In the rows, zero is written as 128.
Each named move below is a turn or a mirror, shown by a few rows before and after it. Which moves, in which order, take the first row of each later pair to the second? The first pair is answered.
S (before -> after):
[115 144 130 121 142 126 137 145 117 125  82 111] -> [117 150 138 112 126 131 127 143 119 115  85 110]
[114 116 127 110 123 133 139 128 132 156 128 123] -> [115 119 134 104 114 135 134 129 134 150 129 123]
[139 142 142 123 120 111 117 104 121 114  65 127] -> [139 137 135 130 134 108 126 106 120 124  60 125]
U (before -> after):
[130 146 125  79 131 131 128 135 117 162 123 131] -> [132 142 144 127 146 115 151 150  99 134  99 109]
[129 129 128 143 132 115 101 126 165 139 184 175] -> [129 138 117 142 163  87 107 135 176 153 119 168]
[154 111 142  63 114 121  93 118 115 141 111 125] -> [155 108 157 109 135 103 118 135  98 118  77 106]
[108 111 121 114 118 139 146 121 103 136 154 134] -> [107 120 110 100 135 126 143 122 112 153 120 134]
G (before -> after):
[ 92 139 115 152 148 140 124 137 151 137 130 141] -> [106 130 117 128 142 136 108 123 163 144 143 151]
[151 110 152 130 157 122 139 109 153 100 105 150] -> [121 134 138 142 162 134 157 126 138 105  83 140]
[163  85 122 152 175 104 131 105 156 154 176 143] -> [122 118 106 194 188 121 170 139 128 145 143 123]
Pairs:
Between the rows of a pair lie two moves.
[131 126 140 131 121 143 110 132 105 100  80 125] -> [129 133 129  97 106 157  94 120 115 120 103 141] : U, U
[133 145 145 137 108 139 108 118 134  93 184 157] -> [137 126 106 142 170 122 132 116 141 150 176 166] : S, U
[124 141 127  89  93 121 117 116 126 137 112 124] -> [125 135 134 126 122 105 143 127 113 127  83 109] : U, S
[147 123 115  65 111 114  67 101 173 137 124 147] -> [147  86 134 184 181  86 146 128 128 107 102 115] : S, U
[149 136 122 133 165  78  97 119 192 126  63 147] -> [ 75 187 107 173 132 146 142 158 133 103  74 119] : U, G
[113 142 109 147 145 124 149 132 126 137 117 133] -> [122 143 113 103 118 130 119 119 142 142 129 145] : G, S
[129  92 122 110 113 160 143 111 104 136 188 147] -> [122  97 132 137 110 164 156 123  93 115 183 133] : G, S
[136 110 111 203 171 111 158 142 142 127 139 124] -> [109 128  92 184 143 151 152 141 137 138 187 135] : U, G
[131  91 114 100 124 131 133 127 126 156 203 139] -> [154  81 120 115 171  83 137 132 141 159 130 129] : U, G
[107 137  91 184 149 118 160 139 119 140  99 113] -> [107 141  67 123 121 144 122 116 142 176 147 142] : U, U
[131 124  96 126 168 128 137 114 134 149 142 145] -> [122 135  94 127 168 130 143 124 129 150 126 140] : U, G
[142 128 151 106 103 112 109 110 152 105 143 129] -> [127 127 147 165 139 105 152 131 129  97 127 113] : G, S
[ 92 119 108 116 130 164 162 135  76 146  99 119] -> [ 90 121 120 112 106 179 153 131  73 131 124 121] : U, S
[173 129 143 111  74  88 113 151  93  48 129 102] -> [136 170 104  64  65 114 107 161  93  86 103 107] : G, G
[105 128 100 113 158 150 157 137 120 137 136 144] -> [107 150 113  96 141 140 140 141 129 122  92 137] : S, U
[125 103 124  82 158 110 136 132 139 173 106 151] -> [126  86 156 124 119 140 149 129 110 126 184 148] : U, U
[133 118 106 124 165 112 126 121 148 158 128 139] -> [105 139 102 137 160 129 145 138 128 153 112 124] : U, G
[142 113 110 141 151 133 126 120 133 141 147 130] -> [136 120 105 145 155 131 132 127 130 143 131 127] : U, G
[113 117 143 102  96 145 153 136  62 116 114  98] -> [118 107 120  68 113 139 145 124  76 156 116 114] : S, G
[125 135 123 123 131 146 116 132 164  97 135 133] -> [125 119 115 143 155 144 133 135 157 106 140 132] : S, U
[116 122 129  83 134 125 101 137 114 128  57 122] -> [141  91 160 132 142 108 114 133 107  93  76 117] : G, G
[156  92 142 124 126  95 139 106 120 115  92 122] -> [131 120 140 138 118 111 150 123 107 102  75 110] : S, G
[113 107 119 156 121 136 122 134 113  97 136 109] -> [116 111 106 104 109 140  93 118 130 124 143 124] : G, G
[140  80 120 110 148 134 144  89 110 153 185 154] -> [138 123 144  59  89 134  91  90 131 123 137 149] : U, S
[147  87 165 111  90 133 147 118  79 112 145 113] -> [112 107 125 121 126 139 178 139  66 150 113 105] : S, G
[121 141 121 174 155 124 140 124 138 111 130 116] -> [137 139 113 110 138 124 102 100 162 138 144 137] : G, G
[145 125 168 135 104 115 120 130 116  88 119 119] -> [119 153 138  89  94 133 110 131 120 121 102 127] : G, G
[160 157 147 180 141 118 117 160 198  86 131 132] -> [159 138 121 181 172 122 133 150 201 127 158 146] : U, S
[132 121 111 173 168 108 125 121 175 154 157 151] -> [110 167 135 144  90 144  89 125 173 112 160 144] : G, S
[108 150 143 115  91 124 121 122 126 110 103 100] -> [109 151 141 109  89 125 117 119 128 115 109 103] : U, U
[132 123 128 102 116 129 118 117 134 142 178 151] -> [131 109 127 151 154 115 152 132 119 138 169 143] : S, G
[111 170 134 128  82 141 125 129 148 144 106 117] -> [145 117 122 152 148 105 151 116 155 175 116 126] : G, S
[128 103 131 102 125 136 116 144 125 144 108 138] -> [130  98 144 124 112 145 125 145 111 125 135 135] : U, U
[118 153 120 123 104 115 106 151 158  97 137 138] -> [119 139  93 123 154 102 123 148 159 140 129 143] : S, G
[128 143 130 113  82 132  57 112 150 133 187 152] -> [134 109 139 217 153 102 123 131 123 118 176 130] : G, S
[136 144 111 133 113 107 144 122 134 162 109 140] -> [137 144 137 153  87 118 145 126 120 126 124 129] : U, S
[127 132 105 159 165 114 126 104 166 160 181 159] -> [125 165 114 128 156  91 104 115 184 151  95 148] : S, U
[131 112 138 127 124 123 111 115 113 118 134 122] -> [129 115 134 140 131 118 120 119 112 115 125 118] : U, G
[124 139 123 155 117 142 142 129 130 134 158 136] -> [130 137 120 136 110 141 131 122 136 141 163 143] : G, G
[112 134 113 184 162 131 155 156 155 116 160 127] -> [ 94 157  97 162 162 136 156 167 153 134 127 123] : G, U
[128 122 106 115 163 110 122 125 147 172 125 128] -> [127 143 139 128 136 102 115 139 141 124  80 108] : S, U
[138 150 123  97 123 103  76 119 185 135 115 145] -> [112 171 125 134 137 101 112 148 159 118  64 118] : U, G
[156 118 162 176 171  86 133 152 142 111  90 124] -> [157  94 157 177 154 120 136 135 133 122 191 144] : U, S
[121  97 110 111 158 143 149 147 121 144 104 137] -> [121 119 132  97 120 146 127 150 126 113  81 131] : S, U
[125 156 112 107 118 163 126 143 127 135 132 104] -> [127 152 123 132 120 161 137 152 115 116 128  93] : U, U
[121 104 106 152 131 144 127  89 108 109 173 135] -> [142  92 108 151 155 115 117  80 129 120 149 142] : U, G
[144 127 123 126 133 113 115 131 157 129 131 147] -> [137 136 138 142 118 120 121 138 148 107 129 139] : G, S
[132 116 128  86 128 120 135 123 113 149  91 119] -> [117 126 129  99 117 135 146 133  95 135  95 108] : U, G
[100 134 119 138 135 139 171 148  78 126 104  97] -> [116 131 123 116 138 120 160 142  86 132  74  93] : G, U
[127 104 108 130 130 159 150 113 125 147 200 149] -> [119 124  79 106 156 144 143 118 142 182 148 154] : G, U
[116 172 124 119  78 154  88 126 160 123 134 147] -> [116 163 148 179  96 140 120 144 137  86 106 120] : U, U
[ 98 109 148 117 106 132 129 133 125 120  85  89] -> [104 100 134  91 119 127 123 123 136 148  88 100] : S, G
[125 142 140 116 106 112 115 138 130 117  63 114] -> [127 115 159 162  96 135 140 136 103  91 138 113] : S, U
[156  63 140 189 144 131 123  99 127 180 162 126] -> [101 119  88 139 131 166 122 116 124 228 122 126] : G, G
[105 120 104 139 157 130 146 147 136 161 147 132] -> [106 116 112 145 150 136 148 145 130 153 164 133] : U, U
[145 125 129 139 154  92 120 131 151 125  93 131] -> [142 121 128 114 118 124 101 113 155 129 164 151] : U, U
[125 109  91  71 159 110 143 124 108 179  99 123] -> [123 125 162 109  75 135 134 135  80  76 123  99] : U, S
[132 133 132 170 138 111 107 135 156 114 129 148] -> [116 152 112 133 130 122  97 135 163 140 122 154] : G, G
